Each path is a new rotation, seen through one point. The rows after it are directions, each followed by how far the rotation turns it, in degrees a step (0 if it stays put).
Each turn is a multiple of 5 degrees from 10 to 175, or 0.
Each row of a path follows its step; steps can be skipped.
path 1
step 0: [ 22  13  -5   3 -11  -4  27 -18  26 -19  21  -2 -30 -27 -31 -20   2 -16
 -22  19 -26  22  12  32  23  -6   3 -32 -23  18   1  -5   2   1 -32  -5
  12 -31 -23  -9 -26  -6 -14  25 -24  19   7 -14]
step 1: [ 11 -14  -2 -15   5 -25  13 -23  27  13   0   2  -9 -41  -2 -12  25   2
   8 -13 -18   4   8 -13 -26 -10  22 -11 -33  -2 -22  -2   5 -46  29 -52
 -22 -28 -14   4   5  17  15 -21 -12  -2  16   4]
step 2: [ 17 -30   0  35   7  28  -2   1  -5   5  30  37 -16 -10  -8 -10  21   6
  33  22 -19   6   4 -24 -14  31 -10 -23 -61   6 -23  -2  -7  -5 -36   6
  -2  -8  10   2   2   8  12 -18  19  -2 -10  -4]
step 3: [ -6  -3  -1  17 -33  29  11 -11  15  -1 -13   7  13 -39  16 -44   3 -24
  -5  29 -47  18  -4   8 -17   5   2  29 -13  10  14 -10   6 -22 -21   3
   2   7  -3 -26  -4  29   4  25   6  28  21  25]
step 4: [ 28  -1   0  -6   2   5  48  -1  13   8  -7  26  36 -30   4 -33  -6 -28
  -9  21  17  10  -1 -20   5  -3  43  -9 -13 -21 -38  30 -12  -2  14  11
   0 -23  18   7  31  27   0   1   3   7  -6 -10]
step 5: [ -7 -35   3  20  24  35   2  -3  -1 -12  -5  25  -9 -14 -10  -5  26 -41
   8  26  20  19  24   3  14 -24  22  14 -21   2   3  11 -11 -21  -9   9
  19 -43  -9 -16 -32 -25  19  -4 -14  -7 -28  20]
step 6: [ 20  -3  10  -7 -17 -36  36 -30  18  10   5  18  11 -19   7 -10  -6 -27
   6  14  -9  -9   7  23  20   2   8 -10 -32  30  32 -19 -12  -1 -34  -4
 -14 -34 -29 -12   1 -11  15   4 -37  28  11  -5]
step 7: [  3 -24   2 -25  15 -21  14 -26   5  -8   8  -1  11 -43  21  -8  -2 -14
  28 -23 -29  35 -18 -21 -23  -5  10 -13 -25  -6 -41  10  22 -15 -15 -25
  19 -19 -13   6  -3   4  10 -20 -22  -8 -25 -12]
step 8: [-12  -3   2  22 -15  20  28   3   4   5  21  18 -38  -4 -19   4  18 -20
  -9  24 -37   3   9 -34 -19  -4 -15 -20 -44  24 -20   8 -14  20 -21 -21
  -5 -18  16 -13 -25  14  -8  -6  -1  27 -27  15]
step 9: [ 17  15  10  10 -25 -12  30  -5   8  10 -26  14  -1 -53  12 -45  37  -3
  -3  13 -25   8   8 -25  14   7  -2  24 -15 -16   7  -4  13 -41 -15  -5
 -37   2 -12   7  -6   2  -8  -1  12  17   6  25]
Directions:
[ 6  0  5  4  5 -9 11  4 -5 -3  5 -4  7 -7  4  3  0  5  7  1  7  6 -1  0
  5 14  2  5 -1 -5 -4 -1  2 -7  0  6 -7  4  6 14  0 -1 -2 -3  0 -8 -7 -4]	140
[ -3   3  -6   1  -6 -10   2 -12  -3  -2   7  -4  -9  -2   0  -1   7   3
   0  -7  -8   0  -3  -5  -8   7  -9 -13  -2   0  -2  -7   2   2   6  -3
   1  -7   5   2  -5  -9   5   2   0  -7   2   2]	55
[  4  12   9   5   4   0   6   3   4  -1   1   2   4   4  -5  -6  -2  -6
   7  -3   7   1  -4   2   2  -4   5  -3  12   6   2   0   3  -4   7   7
   9 -10   3  -2  -2 -10   7   2   8   2   3   7]	60
[ -4  -5   4   3  -1   8  -2   2   8  -9   4   0   1  -5 -14 -10   3  14
  -1   2  -1  -7   0   7   2   1  -4   1   0   1 -10  -4   6  -2   6   0
  -9   2   0   0  -1   4   4  -3   8   0  11  -8]	40
[  5  -4  -3  -9  -2  -8   9  12   5   4   0  -2  -3   0   7  -8  -2   2
 -10  -4  -6   1  -4   8   5   5  -5   6  -3   3  -2  -1  -3  -1   3   7
   1   2  -8  -1  -1  -2  -3   2  -4   0  13  14]	125
[  1   0   0   6 -16 -10  -3  -1  14  -5  -4  -8   0  -2   2  -6  -1   3
   7   3  -3  -3   8  -4   5   4   2   3   8  -4  10  -4   3   0  -9   4
   4  -5  -4  -1   0   3  -7   8   0   2  -1  -5]	120
path 2
step 0: [ 21 -21  -3  36 -24  -9  27  41   7  -3 -12 -18   0 -12  12 -26  -6 -31
  40 -33  10   9 -19 -10  22  -8  -9   9  -7  33   1  15  -5  11  16  -5
 -10  -7   3 -10 -33  25  21   4  -9  14   6   9]
step 1: [  6   6  11  -2 -31 -15  -4   7 -43   4  22  18  13  15   2 -15  14  -9
 -17 -19   6  23  11 -27  -6 -25  14 -13  16  30  37   4 -25  19   2  17
   0   7  15  38  15 -32  23 -23  11  17 -13 -11]
step 2: [-19   7 -41  11   4 -15  26  -7 -18  12  30 -33 -11  -4 -13 -15   9  35
  25 -34  -3   5  -6 -13  -3  -5  -6 -39   5  20 -42   4  -9   6  15  -8
 -26   5 -20  -2 -10  11   6  -4   8  32  19   2]
step 3: [ 23  25  28  -1 -52  19  -1   9 -27 -18   5 -10 -20   8  11 -31  -6 -14
   2  -5 -31  33  -7  15  -7 -20   5   4  16  24 -12  12   8 -15   8   6
 -18   6 -13 -28 -16  -5 -13 -42  13 -20   1 -17]
step 4: [-14 -38   7  18   2  14  51  -2 -33  23  20  -5   6  10   4 -22 -11   8
   3 -18  -4 -32  -9 -20 -10  -4  -9   7   3  38  20  15  -1   8  -6 -36
  16  32 -12   4 -23 -14  -3 -12 -21   8 -16  -9]
step 5: [-10  30  14   2   1  -3 -12  11 -22  20  -9  27  16 -11  -5   0  15  29
   2 -27 -34   7   1 -34 -23 -28 -17  -2  50   9 -32  -1  13  -7 -29   6
   4 -15  -9  25 -17  -1  17 -33   5  -9  16  -4]
step 6: [ 19   9  18  30 -25  21  11 -26  -1  -3  22  11 -15  -7   3 -13 -11  24
  -2 -11   4  -3   8  17  36  -5 -45  -2  15  17 -20  10  12   9 -17 -25
 -37  31   2 -21 -20  29  26   9 -12  22  -5  -3]
step 7: [-11 -13  19 -32 -31  13  15  10  -5   5   2   0 -33  -4   2  13   1   0
  12   0 -25   2 -29 -26  -3 -47 -34  15  36  -5  28 -10 -15  11 -17   5
  -5   1  -6  -3  11 -14 -14 -14   4   4 -42 -28]
step 8: [  5  29 -35  18   1   2  45  -5  -7   9 -11  12   4   4  10  16 -16  37
  24 -31   6   0  -4  -3  13 -11 -22  27   9   2  12 -29   3  41  10  -4
  14   4 -10   4 -40  -8  19  -7 -16   3  29  -1]
step 9: [  6  50  13  -4 -28  -6  -5   7 -11   3 -19  20 -17  -7   5  -4  30 -16
  -1 -12 -38 -11   4 -13  -9 -19 -10 -18  -6  -8  27  17  -2  -1  -3  11
 -21   9  34   1 -36  29  31   1   8  15 -10 -35]
Directions:
[  5   2  -3   0   3   5  -7   5   0   9  -5  11  -4 -10   8   7  -2   4
   7   4   3  -3  -1   1   6  -5 -11   8   1 -12   1  -2  -2   4  -6   2
  -2   3   4  -2  -6  -9   0  13   0   1  -6  -3]	35
[-10 -13  10   2  -2   0   1  -1  -6  -2  -4  -7   1  -2   3   6   1  -9
   3 -10   2   0   5   3   3   1  -9   5   1  -1   8  -7  -1  -9   5   1
   2  13   2   5   7  -9   1   0   8  -1   2  -2]	115
[  0  -1   5   5   3   2  15   4  -3  -4  -9   6  -2  -2   4  -2  -2  -6
   2   2  -9   8  -9  -4  -3  10   8  12  -2   2   0 -11  -4   5   6  -8
   3  -5   0   0  -4  -3  -8   2  -3   1  -4  -1]	90
[  0  11  -3   3  -2   4   0  -5 -12  -5  -5   5   3  -1   1  -3  -7  -1
 -13   6   9   3   3   1   8  -3  -1   5  -7   6   5   3  -4  -6   4  -2
  -4   8  10  -1  -3   7   3  -4   2  -5 -11   6]	135
